One vector is turned by the same rotation once a step. Each row is the vector after some number of steps, and that number follows the row.
The counts run from 0 to 341.
-2; 13; -15; -15; -4; -12; -11; -35; 4; 8; -5; -1; -5; 2; -14; -14; 35; -17; -4; 5; 0; -33; 6; 20; 46; 6; 27; 26; 4; -7; 22; -20; 9; -10; 2; 0; 14; 7; -25; 18; -10; 26; 15; 11; 11; 1; 7; -28  95
9; 0; -18; -15; -6; -22; 20; -15; 20; 11; -18; -14; 9; 4; -4; -6; 19; 7; 21; 27; -26; 7; -2; 23; 3; 0; -15; 20; -38; 2; 17; -34; 21; -6; 24; 8; 12; 15; -24; 16; 6; -1; 11; 27; -27; 3; -6; 8  62
14; -34; -14; -12; 3; 28; 10; 4; 17; 2; -21; 8; -27; 8; 13; -6; 16; 1; 10; 10; -8; -7; 16; 5; 7; -6; 18; 18; -35; -2; 29; -44; 29; 7; 32; 6; -7; 2; -22; 21; 4; 3; 2; 6; -7; -15; 12; -4  50
-12; 1; -20; -23; -6; -12; 20; -32; 15; 17; -3; -2; 7; 13; -15; 2; 6; -9; -8; -1; -1; -31; 12; 9; 26; 10; 0; 10; -16; 6; 4; -46; 19; -13; 4; 7; 33; 30; -9; 20; 8; 11; 19; 14; 9; 22; 4; -29  253
23; -41; -8; -1; 3; 30; 9; 9; 15; -16; -18; -1; -15; -5; 15; -3; 0; -23; 28; 24; -8; 7; -1; -3; 1; 1; -5; 23; -29; 15; 15; -37; 26; 17; 16; 16; 16; 4; -21; -15; 14; 1; -27; 17; -12; -6; -18; -5  23
6; -8; 7; 3; -20; -1; 36; -26; 1; 15; 5; -24; -1; -30; 10; 2; 11; 1; -2; 10; 7; -19; 4; -6; 35; 0; 2; 20; -4; 19; 10; -16; -22; -1; 5; -13; 9; -4; -22; 2; -16; 37; -21; 11; 1; -33; -22; -29  321
-18; -14; -19; -3; 3; 16; 15; -15; 4; 1; -8; -12; -18; -19; -9; -7; 18; -17; 38; 12; 2; 8; 18; 17; 11; 7; 19; 38; -22; -25; -27; -25; -7; 17; 16; -11; 1; 13; -23; -11; -13; 15; -27; 15; 9; -19; -13; 3  328
-3; 12; -12; -12; -3; 8; 25; -29; 14; -7; -19; -14; -10; 1; -12; 13; 5; -20; 10; -2; 14; -10; 14; -14; 31; -15; 5; 41; 7; -24; -1; -31; -3; 13; 13; -13; 28; 12; -10; -2; -8; 10; -33; 26; 6; -11; -10; -19  106
35; -13; 14; -16; -2; 25; 37; -27; 15; 15; 9; 3; -15; -1; 10; 12; 16; -5; 3; 18; 1; -2; 2; 8; 36; 17; -11; 21; -22; -9; 12; -37; 17; 6; -6; 18; 18; 29; 4; 0; -6; 12; -15; 16; 9; -3; -15; -23  215
-5; -42; -12; -6; -11; -11; 8; 1; 17; 10; 5; 14; 9; -7; 12; -28; -3; -4; 17; 20; -17; -13; 1; -16; 16; 18; 15; -2; -30; 18; 1; -30; 9; 3; 16; 13; 14; 2; -25; 15; 22; 37; 19; -4; -24; 12; -5; -20  9
22; 1; -13; -4; -2; 15; -7; -35; 22; -4; -9; -11; 3; 18; 5; -8; -6; -30; 13; 20; 9; 3; 7; -1; 38; -6; -12; 19; -28; -9; 16; -40; 20; 1; 7; 11; 35; -6; -4; -8; -15; -3; -9; 26; 16; -17; -7; -18  238
-12; 11; -16; -8; -5; 6; 22; -18; 13; 11; -9; -26; -25; -10; -9; -11; 10; -18; 0; 11; -5; -23; 27; 8; -5; 7; -12; 40; 3; 3; -7; -20; 0; -2; 27; -7; 23; 27; -21; -12; -24; 7; -4; 22; 10; -16; -43; 0  305
6; -47; -23; -13; 12; 29; 7; -4; 5; -15; -12; 8; -17; 3; 4; -10; 4; -23; 33; 10; -5; 3; 10; 18; -3; 2; 11; 23; -39; -8; -6; -47; 28; 20; 10; 11; 11; 7; -25; -3; 10; 9; -13; 8; 2; 5; 5; -5  25
-17; -12; 6; -12; -5; 26; 22; -4; 9; -2; -2; 1; -31; -20; -5; -4; 22; -29; 1; -1; 8; -42; 17; -5; 13; 21; 16; 21; 11; 13; -2; -21; 4; 1; 8; -7; 6; 33; -25; -9; -1; 30; -15; 9; 11; 12; -23; -31  136
5; -11; -8; -21; -12; -12; 47; -16; 18; 30; -2; -19; 0; -2; 6; 1; 6; 11; -17; 20; -16; -17; 4; 7; 6; 5; -19; 15; -37; 18; 11; -44; 5; 2; 12; 7; 14; 27; -14; 26; 6; 2; 18; 17; -2; -8; -16; -9  59
-19; 15; 0; -13; -3; 19; 25; -32; 21; 15; 0; -10; -21; 2; -13; 7; 22; -22; 6; 2; 16; -19; 26; -3; 26; 9; -2; 24; -13; -15; -7; -31; 3; 11; 19; -13; 9; 34; -15; 0; -19; 12; -18; 24; 15; 2; -10; -13  108
-12; 7; -14; -18; -8; -18; 20; -27; 22; 22; 0; -11; 8; 11; -6; -7; -4; -14; -21; 8; -1; -33; 9; -7; 25; 6; -11; 7; -24; 16; 8; -45; 7; -10; 5; 3; 37; 23; -11; 20; 7; 10; 18; 19; 5; 7; -7; -23  254
-20; 4; -18; -8; -6; 8; 30; -24; 12; 15; -5; -22; -23; -5; -10; -12; -2; -17; 1; 6; 7; -20; 29; 4; -5; -2; -8; 34; -12; -7; -17; -28; -2; 0; 31; -14; 17; 22; -22; -2; -26; 9; -9; 18; 14; -20; -29; 4  304
18; -13; -19; -19; -2; 2; 23; -15; 17; -7; -31; -11; -12; 2; 3; 14; 12; 12; 1; 0; -8; -7; 8; -11; 27; -24; 28; 37; -5; -16; 29; -36; 3; 11; 20; 0; 14; -1; -8; 18; 9; 4; -9; 15; -10; -24; 7; -23  77
9; -35; -5; -11; -2; 0; 45; -4; 3; 8; 0; -20; -1; -30; 13; -2; 1; 5; 17; 29; -13; 12; -9; 4; 2; 11; -2; 20; -39; 11; -20; -41; -7; 20; -2; 6; 10; 15; -13; 1; 15; 12; -21; 10; -7; -21; -19; -11  192
28; -7; -3; -6; -4; 6; 0; -4; 8; -4; -27; -13; -8; -11; 10; 2; 42; -5; -6; 26; -20; -18; -11; 12; 32; -7; 16; 28; -8; 22; 49; -28; 6; 2; 6; 7; 3; -1; -22; 13; 7; 1; 3; 15; -3; -19; -5; -22  73
-4; 1; -5; -3; -6; 27; -9; -21; 16; 7; -5; -3; -15; 15; -2; -17; 21; -35; -7; 5; 19; -33; 20; 12; 30; -3; -2; 9; -20; 12; 30; -37; 25; -1; 18; -3; 8; 6; -26; 7; -23; 6; 1; 18; 18; -10; 7; -20  266
-27; 18; -18; -9; -14; -8; -14; -25; 18; 4; -13; -6; 5; -3; -13; -9; 11; -6; 16; -2; -2; -30; 25; 9; 40; 13; 24; 4; -4; 7; 1; -24; 0; -28; 31; -2; 32; 9; -15; -6; -14; 28; 14; 21; 4; 9; -7; -18  120
17; -30; 2; -3; -12; 11; 22; -32; 2; 8; 20; -1; 10; 1; 11; -8; -7; -18; 15; 7; 19; -10; 6; 17; 30; 8; -10; 7; -32; 15; 4; -39; 18; -10; -16; 11; 29; -2; -13; -3; -10; 35; -15; 6; 15; -2; -1; -34  17
20; -13; -12; -15; -10; -24; 13; -21; 11; 11; -5; 4; 25; 5; 0; -6; 16; 5; 19; 22; -13; -2; -14; 5; 43; 0; 6; 8; -25; 2; 23; -38; 13; 0; 1; 15; 19; -1; -19; 19; 19; 24; 3; 15; -27; 14; 12; -28  232
14; -29; -26; -19; 16; -3; 8; -6; 15; -12; -19; 1; -17; 12; -2; -17; 7; -27; 10; 27; -25; 7; -2; -10; 4; 7; 24; 43; -16; -26; -9; -37; 14; 26; 8; 20; 26; 16; -6; 5; 23; 0; 0; 12; -6; -5; -10; -6  222
19; -35; -10; -17; -8; -3; 48; -6; 3; -5; -8; -12; -5; -18; 9; 2; -4; 5; 17; 31; -21; 12; -7; -2; -4; 10; -3; 33; -23; 0; -12; -34; 2; 16; 2; 11; 20; 16; -7; 0; 20; 13; -18; 15; -17; -13; -30; -12  193
34; -21; -18; -8; -2; 3; 1; -23; 6; -16; -17; 0; 2; -5; 10; 1; -1; 11; 26; 15; -11; 14; 3; 15; 38; -4; 22; 23; -18; -12; 15; -36; 10; -13; 8; 23; 36; -19; 5; -6; -2; 14; -6; 16; 1; -24; -5; -22  210
19; -21; 5; -13; -8; 17; 37; -5; -3; 9; -2; -10; -6; -32; 14; 13; 16; 16; 15; 21; -11; -2; 1; 27; 15; 23; 4; 17; -25; 23; -5; -42; 3; -6; -7; 18; 16; 20; 0; -13; 3; 15; -17; 14; 8; -6; -26; -17  190
-22; 1; -20; 0; -8; -9; 13; -11; 2; 17; -5; -27; -7; -23; -6; -25; 31; -25; -2; 30; -14; -31; 7; 19; -2; 17; -3; 27; -13; 22; -6; -17; -9; 11; 7; -15; 3; 21; -39; 2; -7; 14; 8; 16; 1; -15; -27; -2  308
-5; -5; -23; -3; -5; -4; 1; -31; 14; -2; -10; -5; 5; 26; -14; -21; 4; -35; 21; 6; 9; -5; 6; -2; 18; -20; -6; 20; -24; -15; 17; -29; 29; 11; 17; -10; 16; -10; -35; 18; -6; 21; -10; 21; -13; -3; 18; -18  262
-11; -29; -13; -5; 6; 0; -1; -1; 6; 9; 10; 2; 1; -10; 6; -28; 2; -34; 1; 28; -10; -19; 1; 12; 11; 40; 8; 8; -27; 28; -21; -32; 6; 8; -7; 16; 22; 22; -21; -9; 14; 18; 14; 4; 15; 7; -19; -19  5
15; -11; -19; -14; 7; 8; 6; -18; 13; -2; 2; 5; -20; 4; -1; -25; -1; -10; 26; 23; -25; 7; 18; 22; 1; 26; 6; 32; -14; -19; -8; -21; 22; -5; 20; 28; 31; 17; -2; -12; -14; 14; 13; 14; 4; -5; -34; 5  198
-10; -3; -25; -5; -7; 1; -11; -27; -3; -4; -18; -4; -12; 2; -12; -17; 23; -16; 15; -5; 3; -27; 17; 30; 17; -12; 28; 29; 1; -3; 22; -18; 16; -13; 14; -13; 6; -9; -39; 9; -19; 32; -1; 11; 6; -6; 11; -23  290
-14; -19; -10; -8; -6; 15; 12; 0; 4; 5; -24; -10; -6; -11; 1; 6; 41; -15; -6; 6; 3; -35; 3; 11; 21; -10; 13; 11; -20; 28; 24; -45; 11; 14; 7; -10; -8; 13; -33; 17; 16; 5; -10; 14; 4; 3; 16; -28  270
12; -26; -14; -16; 1; 6; 14; -2; 19; 4; -3; -3; -12; -10; 14; -12; -14; -6; -21; 16; -17; -26; 8; 4; 0; 21; 2; 14; -18; 30; 8; -40; 16; -12; 9; 25; 37; 19; -8; 0; 13; 3; 25; 4; 14; 5; -25; -17  31
-8; -1; -17; 0; -8; -17; 16; -4; 1; 6; -7; -22; -7; -27; -4; -23; 31; -21; 0; 28; -23; -27; -1; 10; -1; 11; 3; 37; 3; 22; 4; -7; -7; 9; 11; -8; 7; 18; -42; 1; 5; 22; 4; 16; -9; -12; -38; -8  309
